In the data rows, the value 128 means zero.
Here are some points:
[ 83  28 199  32 135   0 109  85 103 150 255 152  92 169 211 150   0 255
  53 145 156  54 255 188  84 116]
[113 127 169  61 174  44  61  44 102 176 228 125 124 148 142 134  69 227
 125 189 128 162 216 139  86 164]
[130 169 130 141 149 165 185 104 114 103 126 143 117 124 103 123 177  95
 122 149 140 149 139 120  75 122]
[145  86  50 212  97 212 137 230 147  80 178  55  23  99 128 126 150 135
 153 119 150 140 166 173 106 194]
[160 128 126 116 112 159 117 133 190 159   0 125 190 155 140 112 104  46
 116  92 115  82  56 114 200  72]
[136 100  74 186 122 196 155 216 146 104 152  83  54  84 114 125 160 131
 139 111 136 122 172 152 118 198]
[129 149 123 143 152 173 157 173 149 137 141 102  72 119  89 128 185 100
  92 149 199 157 141 162  77 136]
[131 136 106 157 132 160 173 165 140 115 161 101  88 117 109 108 171 103
  89 154 195 157 139 142  86 127]
[179 119 103  98 110 152 119 161 170 170   0  77 193 161 153 127  72  27
 122 119 118  86  40  90 204  60]
[172 110 124  86 101 101 102 167 169 179   0 142 215 151 174 121 124  44
 154 101  85  91  17 128 255  58]
[141 107  85 190 121 185 157 190 120  91 159  91  71 119 109 129 162 113
 126 130 166 144 146 135  91 158]
[169 115 143 105 113  69  52 200 102 141  15 165 226 155 205 171 144  59
 140  75  36  33  31 193 255  41]
[147 130 105 127 106 130 147 130 179 122  42 139 184 126 118 135 137  93
 121 133 136 147  70  90 171 122]
[117 152 113 149 151 141 178 110 137 122 122 116 121 120  86 108 182 103
 102 142 150 144 122 114 100 116]
[168  87 188  93 122  62  42 217 128 136   6 177 202 151 219 152 114  72
 139  79  29  41  19 200 255  52]
[152 132 104 107 102 148 128 141 175 138  25 122 183 122 132 124  99  52
 136 123 107 120  71 101 192  89]
[193  91 178  79 116  71  50 216 127 135   0 176 214 180 217 149 140  84
 149  86  36  62  28 180 255  55]
[ 87  33 175  33 126   0  78  61 108 155 255 130  99 163 218 154   0 255
  73 166 161  91 255 161  91 129]
[142  82  62 209  96 222 136 240 133  91 162  57   2  89 112 132 128 137
 129 111 127 139 180 177 124 211]
[110 168 102 167 124 185 163  98  98 109 138 159 113 108  71 139 152 128
 139 106 130 137 141 108 103 172]
[123 148 115 147 136 177 156 163 118 107 131 116  87 134  95 133 174  97
 105 145 182 133 144 123  86 126]
[119 145 119 154 159 145 176 113 128 123 134 142 135 118 103 127 188  88
 126 121 154 161 128 105  96 129]
[109 156 130 163 144 141 160  98 133  99 135 148 143 105 105 136 192 106
 140 134 137 163 144 109  94 140]
[ 91  43 191  49 167   0  65  67 118 157 255 129  89 134 227 126   0 255
  78 201 155  91 255 158  94 130]
[130 126 127 117 122 144 140 112 177 130  24 139 184 138 139 137 119  63
 137 114 121 141  82  91 186 109]
[133 168 117 169 155 135 170  92 120 110 133 138 139  89  90 122 182 125
 144 123 164 168 142  98  87 135]
[ 85 136  72 189  78 219 130 163  89  79 175 100  69 102  75 157 124 146
 175  59 107 162 123 127  79 216]
[125 121 194  68 167  37  52  54  77 152 255 127 127 162 172 109  64 247
 118 193 117 134 213 132  90 169]
[ 77 154  93 190 105 190 159 125 117 101 154 124 102 106  87 144 143 113
 158  85 115 154 117 109  57 177]
[111 142 132 153 135 166 179 145 131 120 147 110 107 123 104 128 185 118
 111 156 178 149 133 122  83 127]
[130 106 201  52 179  10  41  42  85 174 247 102 109 146 183 123  45 239
 114 194 115 149 197 132  91 147]
[ 92  96  75 187  97 214 125 181 102  86 194  88  47 105 106 150 143 127
 185  79 116 154 152 151  95 211]
[125 124 112 173 152 163 182 159 126  95 134 118  88 125 100 112 186  86
 116 141 173 137 144 124 112 135]
[ 85  82 179  44 141   0  80  46  90 153 255 141 101 166 198 135   0 255
  89 175 138 111 224 169  91 124]
[144 127 128 148 134 182 153 187 142 121 149 100  43 124 108 129 188 107
  76 159 189 143 159 155  99 136]
[140 137 116 124 104 134 145 131 166 131  59 121 191 128 156 106 123  79
 126 139 134 133  81  89 150 123]
[164 135 130  99 102 160 135 145 190 150  17 122 169 147 122 121 111  48
 130 121 115 114  44  94 184  97]
[124 131 134 135 116 134 158  86 126 134  93 121 160 102 104 105 173  93
 136 153 154 144 133  95 119 138]
[ 84 100 163  81 141  23  93  64  79 143 255 141 123 148 150 135  40 252
 130 168 135 118 232 130  80 158]
[112 137 171  83 161  39  79  61 105 150 221 150 137 158 137 121  78 224
 153 170 124 149 205 114  86 164]
[113 167 139 103 150 136  63  78  85 115 217 140 107 127  89 104 104 177
 159 152 127 153 118 127  84 177]
[119 169 131 142 139 134 163  95 146 131 130 128 141  99 123 135 179 104
 143 155 144 187 139 105 100 121]
[106  57 190  31 174   4  17  49  72 155 250 106  95 154 204 115   0 255
 105 198 122 125 226 167  89 148]
[106 155 107 143 148 153 175 129 129 104 144 140 120 127 103 114 176 100
 138 130 160 146 128 105  88 115]
[139 166 121 153 134 151 159  95 131 112 129 144 124 104 101 128 183 128
 126 153 151 179 137 125  99 110]
[114 183 138 150 142 143 159  86  97 127 154 138 137 118  81 136 187 116
 137 113 140 153 157 101  89 137]
[ 88   0 184  23 121   0 107 107 139 160 255 147  70 129 255 134   0 255
  19 159 197  45 255 204 110  71]
[ 95 161 116 150 142 175 190 111 109 112 117 142 128 138  80 114 192  88
 133 104 143 137 136 104  90 144]
[115 149 132 144 151 147 182  89 134 121 134 119 138 101 101 138 185 106
 123 142 149 175 126 127  77 116]
[184 123 147  99 124  86  61 215 149 173   0 160 201 160 196 135 152  43
 174  90  56  61   2 173 255  38]
[196 130 134  91 115  91  73 191 148 165   0 141 208 162 193 155 144  62
 146  88  36  74  16 159 255  31]
[103  99  45 213  84 223 121 203 118  81 213  91  31  87  95 159 116 147
 191  58 115 152 155 154 131 215]
[ 80 164 105 157 105 202 158 125 109  97 149 121 105 123  73 122 146 126
 157  84 110 132 113 107  70 160]
[108 162 127 149 133 147 132  88  94 128 156 131 146 141  95 133 168 151
 152 148 129 151 126  85  99 157]
[170 128 130  95 115 147 126 121 175 149   2 112 176 135 127 132 100  60
 127 102 124 126  64 104 191  94]
[ 85   0 196  38 123   0  97  75 122 163 255 138  72 137 255 117   0 255
  17 173 171  39 255 203  87 103]
[118 131 116 162 141 152 190 114 129 112 106 136 146 102 104 107 176 104
 122 120 141 127 116 116 102 143]
Then 12 other points, each followed by its number:
[ 99 144  58 187  68 195 116 153  95  86 205 119  72 114  71 155 134 152
 188  67  82 155 129 117  82 215] 0
[126  67 194  51 190  43   0  71  60 131 249  85  86 136 166 111  21 255
 136 220  95 144 185 133  97 185] 1
[134 111 197  42 170  62   0  49  77 158 245 120 106 124 156  91  52 252
 169 210 102 159 169 134  86 157] 2
[129 157 116 152 136 171 174 150 132 122 146 121  83 120  84 123 161 115
 103 155 179 147 130 128  89 145] 3
[113 161 113 168 128 150 165 106 137 121 130 124 145  98 103 115 187  97
 154 136 144 166 136 114  96 141] 4
[128 167 125 154 126 147 182  94 122 113 127 124 136 113 103 136 184 128
 136 153 138 162 147 100  89 117] 5
[109  85 187  52 157  17  30  43 102 171 255 121  99 164 193 145  39 249
 126 188 139 118 212 143  81 162] 6
[115 131 107 147 143 162 168 159 135 100 145 102  94 124 103 136 177 108
  83 142 180 131 131 140  92 129] 7
[128 140 127 152 118 141 188 109 138 105 109 136 165  95 108 118 195 102
 125 154 145 165 151  93 107 143] 8
[155 119 104 100 102 141 139 112 183 132  32 128 181 119 131 133 125  85
 133 122 115 139  80  79 157 123] 9
[ 81 173 111 173 116 189 149 111 101 126 147 150  94 125  72 123 150 119
 141 105 132 130 118 106  88 182] 10
[ 93  54 183  27 189   0  20  58  85 154 255 111  95 150 210 118   0 255
 100 217 120 128 238 153  76 134] 11
Which of these numbered points is nearest to each point below, ignoring the 3 directions in which the first points spread most? Its number follows each.
[102 164  96 172 117 186 164 112  96 122 146 148 114 112  65 136 143 106
 126  94 139 132 127  90  70 151] > 10
[129 112 109 167 125 194 139 201 138 106 151  93  39 106  88 117 174 117
 104 122 173 143 134 154 110 150] > 3
[116 140 111 125 130 145 145 107 137 136  90 133 175  99 128 124 145 101
 134 139 143 142 106  97 123 120] > 4
[120 127 105 130 119 145 168 101 128 135  85 145 179 107 123 124 157 107
 130 133 147 157 102  94 118 142] > 8
[162 125 127 162 118 171 142 203 169 127 166  68  29 121 117 117 165 130
  88 162 192 143 172 145 111 153] > 3
[109 149 123 153 144 136 159  87 129 123 142 130 150 108  98 113 172 113
 126 138 153 169 151 103  94 127] > 4
[130 131 104  99 100 142 134 108 178 124  41 132 189 133 138 113 111  72
 144 112 136 130  81  77 163 106] > 9
[168 136 157 102 112  87  78 194 150 172   0 152 210 150 185 138 148  41
 165  83  61  80   4 146 255  43] > 4
[ 89 140  70 168  76 208 115 166 105  76 192 122  64 111  84 148 137 146
 178  54  97 153 117 131  88 219] > 0
[137 150 116 149 131 126 168 105 113 104 140 138 130  89  97 135 177 122
 126 146 144 172 128 104  86 116] > 5
[145 124 112 108 123 126 144 118 188 133  32 115 190 141 136 123 115  81
 123 120 123 116  64  83 176  94] > 9
[165 117 102 101 112 148 121 126 181 151   8 119 181 156 123 120  83  60
 132 102 134 114  44 104 196  91] > 9
[ 93 148 102 151 104 173 174 115 108 102 141 139 119 121  84 130 140 101
 157 101 117 138 112  97  89 173] > 10
[ 88 155  87 144 102 188  90 122  65  86 205 118  47 116  49 144 102 162
 155  78  81 133 129 104  89 199] > 0
[163 139  97 109  90 142 123 120 174 159  13  93 213 137 156 123  92  53
 120 130 147 127  55  84 178  87] > 9
[ 84 173 109 159 100 179 173 115  91 102 157 129 113 102  75 128 141 102
 141 107 111 148 133 112  88 167] > 10
[157 118 110  99  99 145 126 150 196 144   0 122 196 162 125 124  82  32
 136 116 110 108  36  86 204  75] > 9
[162 109 108 120 110 142 134 151 175 168   6  89 176 144 133 129  92  63
 137 107 135 114  42  80 197  93] > 9
[138 119 125 127 111 120 161 112 163 131  79 132 176 110 132 126 142  82
 128 142 134 144 103  82 154 120] > 8
[105  43 205  40 175   2   0  81  90 156 255 109  72 153 224 115   2 255
 104 219 132 133 224 176  84 161] > 11
[139 172 164 114 155 103  96  72 103 140 180 143 123 123 113 126 126 171
 150 172 131 159 155 118  80 177] > 6
[102 155 106 171 114 194 174 110  94 104 147 136 119 107  76 147 153 103
 139  82 114 138 127 119  88 152] > 10
[153 108  77 181 105 210 148 226 145  96 166  68  31  79 114 149 157 123
 114 120 152 131 149 149 116 173] > 3
[156 116  96 113 101 132 128 147 177 158  18 110 201 134 133 110 104  60
 145 123 133 121  45  97 183  78] > 9
[125 131 117 118 110 137 161 101 172 132  41 144 190 128 132 133 137  79
 118 124 118 139  84  81 149 115] > 9
[186 119 162  98  99  80  58 185 155 162   0 157 199 165 192 119 127  44
 148  78  53  73   7 165 255  49] > 4
[143 127 115 161 145 181 148 171 138 123 162 119  68 104  87 132 178  92
  97 145 180 140 148 148  92 153] > 3
[158 132 108 114  93 142 130 132 192 159  10 111 173 138 153 133 100  62
 127 122 136  90  41 101 188  92] > 9
[144 127 121 121 124 143 151 113 174 128  41 133 181 137 114 141 135  65
 133 134 120 147  71  85 180  98] > 9
[ 83   6 203  17 134   0  83  68 122 158 255 124 105 147 254 140   0 255
  32 173 162  67 255 208  89  88] > 7
[125 128 129 112 132 118 151 106 171 122  73 127 171 112 121 132 136  97
 137 133 131 148  91  77 132 122] > 9
[ 87 147  88 157  99 186 131 145 105 101 175 142 100 106  52 139 137 128
 163  72  99 155 105 106  77 192] > 0
[137 135 160  85 162  43  73  42 108 169 228 130 128 138 152 107  87 224
 145 184 114 169 184 108  83 168] > 6
[ 92 138  76 199 107 197 145 150 113  78 169  98  90 101  93 154 150 140
 179  73 115 144 127 114  70 182] > 0
[177 126  81 125  90 141 134 158 185 184  10  82 209 145 170 113  73  56
 126 119 135 102  18  99 210  83] > 9
[ 79  18 181  35 116   0  94  73 127 157 255 131  89 151 245 150   0 255
  27 147 167  43 255 203  88  90] > 7
[ 81  19 200  47 147   0  96  65 119 156 255 149  98 139 238 129   0 255
  54 157 159  58 255 192  91 113] > 8
[116 137 189  87 166  43  72  43  87 154 230 130 107 137 159 111  97 211
 149 189 135 162 171 118  73 149] > 6
[117 157 118 163 132 153 184  92 137 109 146 132 124  91 115 111 169 109
 136 133 148 184 147  97 105 139] > 4
[146 157 166  78 150  71  67  47  80 165 221 134 137 133 129 109 110 185
 139 186 127 153 174 102 104 161] > 6
[195  85  81 199 111 209 118 251 173  92 168  31   0  91 132 119 154 144
 116 117 162 140 194 195 124 199] > 3
[110 165 101 150 121 183 175  94  97 111 121 148 118 119  79 118 174 110
 140 104 147 127 117 120  84 150] > 10
[134 185 126 140 125 150 155  77 111 103 156 151 130 136  73 134 176 148
 137 139 139 140 144  90 103 135] > 5
[110  50 194  22 173  11   3  68  74 153 255  95  86 142 222 108   0 255
  96 230 135 125 221 155 100 159] > 11
[125 174 128 158 131 165 180 119 135 100 125 148 113 101 106 114 189 126
 126 151 161 166 128  99  94 117] > 5
[ 54   2 175  30  95   0  93  69 101 145 255 135  97 142 231 154   0 255
  50 158 189  40 255 206  97  87] > 7
[ 93 159  95 166 104 203 155 110  84  96 164 157 100 123  61 133 145 112
 138  97 107 144 129  81  67 189] > 10
[146 149 184  85 179  61  79  42 114 171 207 132 143 131 128 103 105 185
 138 163 134 175 166  97  75 158] > 6
